In the rows, zero is written as 128.
One turn moves every row onto another: examples first, then more rows asked:
q677: [119 137 134  96 112 122 111 133 137 119  94 145 129 125  90 120 164 107]
q400: [ 99 134 119 125 105 129  94 143 148 134 128 137 138 115 107 148 141 115]
q124: [143 132 118  82  87 117 123 136 122 109 119 126 113 133 112 134 149  86]
q186: [131 127 118  85  82 117 124 141 125 103 137 135 129 136 125 135 137  91]
q530: [126 126  98  92  90 122 117 135 137 122 132 135 115 143 104 146 137  84]
q227: [142 125 101  99  87 124 114 147 127 116 136 116 124 133 121 153 142  97]
q181: [107 143 111 107 104 136  89 133 132 129 103 131 128 123  88 147 158 114]
q962: [124 135 105  81  80 127 110 127 118 110 122 127 120 140 108 146 141  90]
q838: [125 129 102  82  84 127 115 128 115 108 117 125 127 137 107 147 150  88]
q190: [119 132 145 104 111 118 114 148 127 100 109 131 153 112 118 130 155 114]
q454: [138 131 109  95  85 125 114 145 123 112 138 117 117 128 123 151 135  95]
q623: [115 131 144  99 108 125 116 144 129 101 110 137 153 114 118 122 152 118]
q55: [130 131 132 122 113 126 110 163 143 120 129 126 137 110 122 137 145 122]
q339: [126 122 113  89  89 122 129 142 125 102 137 131 134 131 125 139 134  88]
q39: [111 136 138  99 109 121 106 126 141 122  95 145 136 122  95 124 160 111]
q740: [111 142 113 110 107 124  87 135 136 130 102 133 128 128  86 149 163 111]
q585: [113 137 139  93 114 118 109 131 139 114  93 143 135 127  91 125 156 104]
q14: [ 99 136 113 125 108 126  95 149 146 129 130 135 135 120 103 153 140 109]
q512: [148 124 117  81  93 118 126 137 129 109 118 127 121 138 112 133 148  90]
q142: [130 131 101  96  83 119 114 139 133 122 138 136 111 140 110 145 141  85]
q862: [127 128 135 122 114 117 106 162 150 120 131 130 141 118 120 139 141 119]
q695: [102 134 110 125 106 129  97 150 150 132 135 144 133 122 104 144 141 112]
q262: [125 129 137 124 111 120 108 154 150 125 127 133 141 109 121 134 148 122]
q523: [110 141 118 115 106 128  91 131 139 135 103 132 127 117  91 145 162 113]
q366: [116 133 148 106 109 123 112 140 131 109 106 131 150 107 117 127 155 119]

q339 moves to q512
q454 moves to q186
Where do these go?
q262 moves to q366
q623 moves to q677
q14 moves to q862

One turn moves every row onto another: examples first, then more rows asked:
q657: [109 125 119 117 143 149 132 129 120 101 132 117 128 147 122 140 118 132
 139 129 108 117 136 115 137 143 123 131 155 143 130 119 126 137 131 107
 146 145 124]
q253: [125 113 139 140 140 124 157 142 147 128 134 119 132 125 141 118 112 104
 115 127 129 132 108 136 130 125 134 130 125 128 111 113 130 131 143 135
 125 143 137]
q919: [120 118 132 141 140 121 155 139 141 125 134 128 122 139 146 116 120  99
 126 125 132 145 105 129 124 126 129 130 122 132 109 115 119 138 148 137
 132 144 134]
q218: [144 111 121 136 140 119 153 110 117 119 132 130 147 130 129 143 129 114
 117 126 119 132 119 126 127 125 143 130 138 122 107 102 119 119 131 125
 131 121 133]
q365: [111 126 119 119 145 135 115 156 132 111 146 105 123 146 137 121 130 121
 141 134 126 121 120 136 123 135 118 136 154 130 118 152 128 146 130 131
 153 125 133]
q304: [109 120 115 110 143 139 124 152 127 103 153 120 123 136 131 132 130 119
 144 138 136 126 124 132 132 126 110 130 146 131 127 156 124 147 145 139
 155 122 124]
q483: [102 113 116 125 141 148 128 135 123 109 142 117 128 150 119 136 131 131
 150 116 112 131 141 120 141 141 114 134 146 142 123 119 120 129 136 113
 145 155 124]
q390: [123 122 120 137 124 135 129 149 118 115 122 124 110 129 117 127 136 130
 126 142 145 106 129 123 115 116 101 143 136 128 114 101 163 140 130 142
 127 130 126]
q200: [113 124 122 149 126 119 122 138 142 109 119 123 125 140 119 132 146 126
 147 138 120 120 141 133 163 123 109 119 125 119 135 154 131 131 115 115
 134 118 147]
q133: [123 119 120 163 124 130 126 124 125 120 113 136 113 141 137 120 137 124
 129 151 121 127 135 137 145 121 100 121 103 101 135 129 136 142 129 116
 125 117 141]
q743: [139 119 125 123 141 112 146 110 117 120 135 125 147 122 131 136 125 128
 122 114 115 139 118 133 127 130 144 133 144 125 109 107 121 120 129 126
 147 122 131]
q444: [111 122 116 141 123 134 122 131 141 109 133 129 129 136 122 123 130 128
 128 135 111 124 132 113 164 121  94 125 104 120 133 132 135 145 126  96
 143 128 147]
q939: [134 127 131 149 107 124 131 129 125 104 121 131 107 123 127 130 142 134
 130 134 119 122 129 118 150 115  93 125 111 112 130 130 142 118 108 119
 122 121 141]
q745: [125 119 109 126 130 135 122 118 122 129 111 134 111 122 142 130 149 142
 149 142 139 137 144 131 120 134 125 128 131 128 128 108 145 125 144 146
 127 133 123]
q137: [120 125 123 142 124 138 125 140 114 112 130 127 105 119 116 124 136 132
 123 134 132 123 122 128 116 110  94 138 131 130 109  99 152 141 141 152
 135 136 121]
q491: [113 110 110 115 150 145 127 139 128 110 144 112 137 150 128 139 129 128
 146 127 118 119 143 111 140 145 121 141 148 136 127 118 126 134 127 100
 142 143 131]
q440: [139 120 125 137 145 108 152 142 138 127 137 119 128 133 147 117 120 102
 119 126 134 138 105 121 117 122 131 141 121 130 109 116 131 133 133 130
 127 133 137]
q965: [129 124 126 144 106 128 136 135 122 112 122 137 116 124 121 127 145 131
 131 132 119 121 127 117 153 110  90 123 111 112 133 131 145 121 110 110
 122 124 142]
q678: [135 125 116 133 139 149 113 121 122 135 110 122 114 129 142 119 142 141
 140 141 129 126 145 135 114 139 125 134 138 124 130 103 148 128 135 138
 124 132 122]
q786: [137 124 114 124 129 138 121 124 117 138 120 120 116 125 140 126 147 146
 140 140 138 126 144 133 120 139 129 136 135 119 130 100 154 121 136 136
 132 133 125]
q795: [141 117 125 130 140 122 145 113 114 114 147 131 139 115 131 144 131 118
 125 118 108 143 117 130 132 124 134 128 140 127 110 114 111 115 135 136
 135 123 127]
q52: [123 130 124 135 119 133 131 141 110 109 117 123 101 127 120 128 128 138
 116 142 139 117 113 129 108 117 105 136 143 129 117 108 155 135 130 144
 142 131 121]
q750: [123 115 116 125 130 145 117 126 121 131 114 124 112 113 149 127 141 150
 142 145 132 127 142 135 124 138 122 134 133 118 129 105 152 123 135 137
 122 136 128]
q875: [127 121 125 154 120 116 142 133 140 131 125 126 138 140 124 116 128 119
 135 123 116 135 127 123 156 120 109 127  96 122 138 142 138 119 120 110
 128 127 139]
q902: [113 122 115 145 123 113 124 140 133 114 128 129 131 132 122 128 147 126
 147 136 118 123 132 130 161 118 104 118 122 118 134 155 131 130 116 109
 136 114 150]
q616: [ 97 113 118 118 141 151 133 134 127 106 134 117 135 145 120 139 124 132
 142 126 106 115 144 129 143 142 121 130 152 136 122 127 126 135 140 110
 141 149 134]
q692: [ 99 123 115 110 144 131 122 158 128 104 147 106 124 128 140 127 124 128
 138 133 124 126 122 132 133 128 116 139 144 127 124 157 128 146 135 128
 154 132 136]
q207: [131 118 100 127 133 136 114 119 110 127 112 125 119 132 136 131 146 149
 142 144 137 129 144 122 115 132 120 144 130 122 125 106 156 130 134 133
 129 127 126]
q27: [134 124 133 136 147 115 155 145 146 132 140 118 126 134 137 119 115 103
 117 130 129 130 108 130 123 130 137 132 128 130 111 111 131 139 148 131
 133 139 141]
q858: [113 125 120 146 127 130 117 127 139  97 128 122 122 140 124 128 124 132
 127 138 113 126 134 115 162 121  93 130 103 119 136 136 133 145 122 105
 146 125 142]
q630: [111 118 115 114 146 143 133 135 119 111 139 121 128 148 118 137 125 134
 149 126 109 114 141 122 135 151 121 132 158 134 124 117 131 133 138 100
 140 148 133]
q6: [107 129 117 107 140 131 125 157 120 108 153 110 123 141 138 121 131 122
 136 132 131 117 125 133 126 134 116 140 149 125 121 145 132 152 134 128
 161 122 133]
q932: [135 116 126 128 136 118 147 111 113 119 131 122 144 116 136 138 119 130
 115 120 109 147 117 135 130 120 142 133 133 119 111 121 119 116 137 131
 140 129 132]
q233: [133 111 126 150 121 125 135 128 131 117 131 132 138 126 120 134 128 122
 117 141 129 136 119 126 161 105 107 119 109 103 133 134 122 129 121 108
 144 118 141]
q809: [136 109 135 151 127 127 135 128 139 108 133 127 131 134 126 136 129 120
 116 142 131 136 123 128 160 113 110 121 111 101 132 136 116 128 119 114
 141 117 143]
q697: [127 124 132 158 125 115 145 128 134 120 120 121 131 147 126 122 122 119
 133 121 111 136 128 126 154 119 110 127  99 120 138 143 130 119 120 112
 127 127 135]
q420: [122 113 115 155 119 131 124 128 122 127 120 138 122 138 138 117 139 125
 130 148 124 130 133 135 147 121  97 123 102 100 138 131 139 139 128 111
 132 117 144]
q307: [113 125 123 135 119 139 133 140 104 111 114 126 107 123 118 124 127 142
 119 136 129 115 126 137 112 112 101 138 135 121 113 113 158 141 141 146
 132 135 127]
q316: [125 124 126 135 124 132 135 143 110 119 121 130 109 129 113 123 121 139
 121 136 142 115 121 132 107 116 100 140 138 122 113 102 160 144 139 139
 138 131 123]
q449: [140 114 125 133 140 118 137 110 120 117 132 120 138 128 137 139 126 128
 116 127 116 143 108 134 124 130 146 129 149 121 111 113 115 118 125 131
 146 124 132]
q154: [134 132 140 138 147 125 156 138 143 127 131 118 128 138 137 116 111 101
 117 125 121 128 111 127 120 125 134 132 130 139 117 113 130 139 140 133
 128 136 127]
q531: [108 123 107 115 145 129 134 158 120 103 147 112 132 151 125 131 129 117
 140 132 132 116 123 126 127 128 115 142 146 130 116 153 131 148 135 124
 154 122 133]

q531 moves to q207
q154 moves to q657
q233 moves to q902
Where do these go?
q786 moves to q27
q616 moves to q307
q483 moves to q137
q858 moves to q939

